In the data rows, zero lies at 4.5, halfway between 4 and 5.
Some points, one per row:
[8 5 2 5 5 5 2 5 4 1 6 3 3 5 5 5 7 4]
[2 5 7 3 6 5 3 3 3 7 6 3 8 4 5 4 0 8]
[3 6 6 5 4 7 2 4 5 6 4 2 4 5 3 5 4 5]
[6 5 4 5 2 4 9 6 6 4 2 6 3 5 4 4 5 3]
[7 5 6 3 2 5 4 4 3 2 3 4 7 6 4 5 9 5]
[3 5 6 5 5 4 5 4 3 7 5 4 9 3 4 2 1 4]
[6 6 4 3 6 7 1 6 7 6 3 0 5 6 4 5 0 5]
[5 5 3 4 7 2 9 8 4 0 3 4 5 8 3 5 7 3]
[5 3 5 6 3 1 4 6 5 3 6 7 3 2 4 5 5 6]
[5 2 5 6 2 8 3 3 5 7 4 5 3 6 3 5 3 6]
[7 4 6 3 5 4 4 5 3 3 4 4 7 6 5 5 9 4]
[4 6 7 5 0 3 2 3 4 6 6 1 2 5 4 5 9 7]
[5 3 6 3 0 5 6 3 8 6 5 5 5 6 4 5 2 5]
[3 6 5 7 2 3 2 4 5 2 4 4 3 8 4 6 9 4]
[7 2 4 4 7 2 8 6 5 3 4 3 4 5 5 4 5 4]
[4 5 8 3 6 6 3 4 4 4 5 1 0 6 3 4 9 6]
[6 5 4 5 4 1 9 6 5 3 2 7 8 3 4 4 0 5]
[4 5 6 4 4 4 2 6 1 6 5 6 7 5 5 4 0 7]
[8 4 2 5 5 6 0 6 4 1 7 2 1 6 4 6 8 5]
[6 1 4 7 3 1 1 4 5 3 5 8 5 1 5 4 6 8]
Then 22 other points, each followed by its number:
[4 5 3 4 6 1 7 5 5 6 3 5 8 8 4 3 0 8] 0
[5 5 4 6 4 8 3 3 4 5 5 3 0 7 3 6 5 4] 1
[1 7 5 7 2 4 6 4 6 4 4 4 7 6 5 4 4 2] 2
[6 1 7 5 7 5 0 4 3 9 4 4 5 2 5 6 0 4] 3
[4 3 3 6 7 0 9 5 6 5 4 7 3 3 4 3 6 5] 4
[2 6 4 4 5 6 3 4 2 6 6 5 9 3 4 4 5 4] 5
[7 2 6 6 4 6 4 5 4 6 5 5 3 2 4 4 1 7] 6
[5 3 4 5 7 6 4 4 3 6 4 6 5 3 5 3 9 2] 7
[5 7 4 4 8 0 6 5 5 2 4 4 7 9 3 2 4 7] 8
[6 5 6 3 4 0 3 5 4 1 5 6 2 6 4 6 9 6] 9
[7 1 3 6 6 2 8 4 7 5 3 6 2 6 5 3 2 6] 10
[5 7 4 4 8 2 5 5 5 2 5 3 5 7 4 3 4 5] 11
[4 4 6 6 2 7 3 5 5 5 3 6 2 5 4 4 7 4] 12
[3 6 3 6 4 9 3 3 5 6 5 3 6 5 4 5 4 3] 13
[5 6 5 7 6 7 5 5 3 2 4 3 3 4 4 4 5 3] 14
[2 8 3 4 4 7 6 4 3 6 4 4 9 2 5 5 6 2] 15
[3 6 3 5 6 7 2 5 3 4 6 5 7 5 4 4 6 3] 16
[7 3 6 1 7 3 6 5 2 2 4 7 3 5 5 6 6 6] 17
[4 6 4 2 4 0 2 5 5 5 5 6 9 4 7 3 5 3] 18
[8 6 5 4 5 7 3 5 5 7 4 1 3 4 2 7 1 5] 19
[4 5 3 5 6 0 7 5 5 6 4 6 4 3 5 3 5 4] 20
[2 6 5 4 3 4 4 5 6 5 4 2 6 6 5 6 5 3] 21
Which of these numbered points is nearest to each point below, ignoring the direction in which the first points spread most? Its number follows each.
[4 1 4 8 4 5 4 4 5 5 6 5 0 4 7 5 4 3] > 6
[4 4 6 3 4 4 3 3 4 7 6 5 6 4 5 5 0 7] > 6
[5 3 5 6 1 3 4 3 5 4 4 8 4 4 6 4 2 4] > 12
[2 6 4 8 2 6 2 4 5 2 3 4 3 8 4 6 9 3] > 2
[3 7 4 3 2 9 4 4 4 4 4 3 9 5 4 5 5 4] > 13
[3 8 3 3 4 5 7 4 2 7 3 5 9 1 5 4 6 2] > 15
[5 4 4 6 2 9 2 3 5 7 5 4 0 8 2 5 4 7] > 1
[2 4 6 0 6 4 7 6 3 7 6 3 8 6 5 5 5 2] > 21
[5 3 4 6 6 6 5 5 4 7 4 5 5 4 5 3 5 2] > 7
[5 6 5 8 7 8 1 5 3 3 5 1 2 3 4 4 6 3] > 14
[5 4 4 5 4 8 2 3 4 8 5 3 3 7 3 5 4 7] > 1
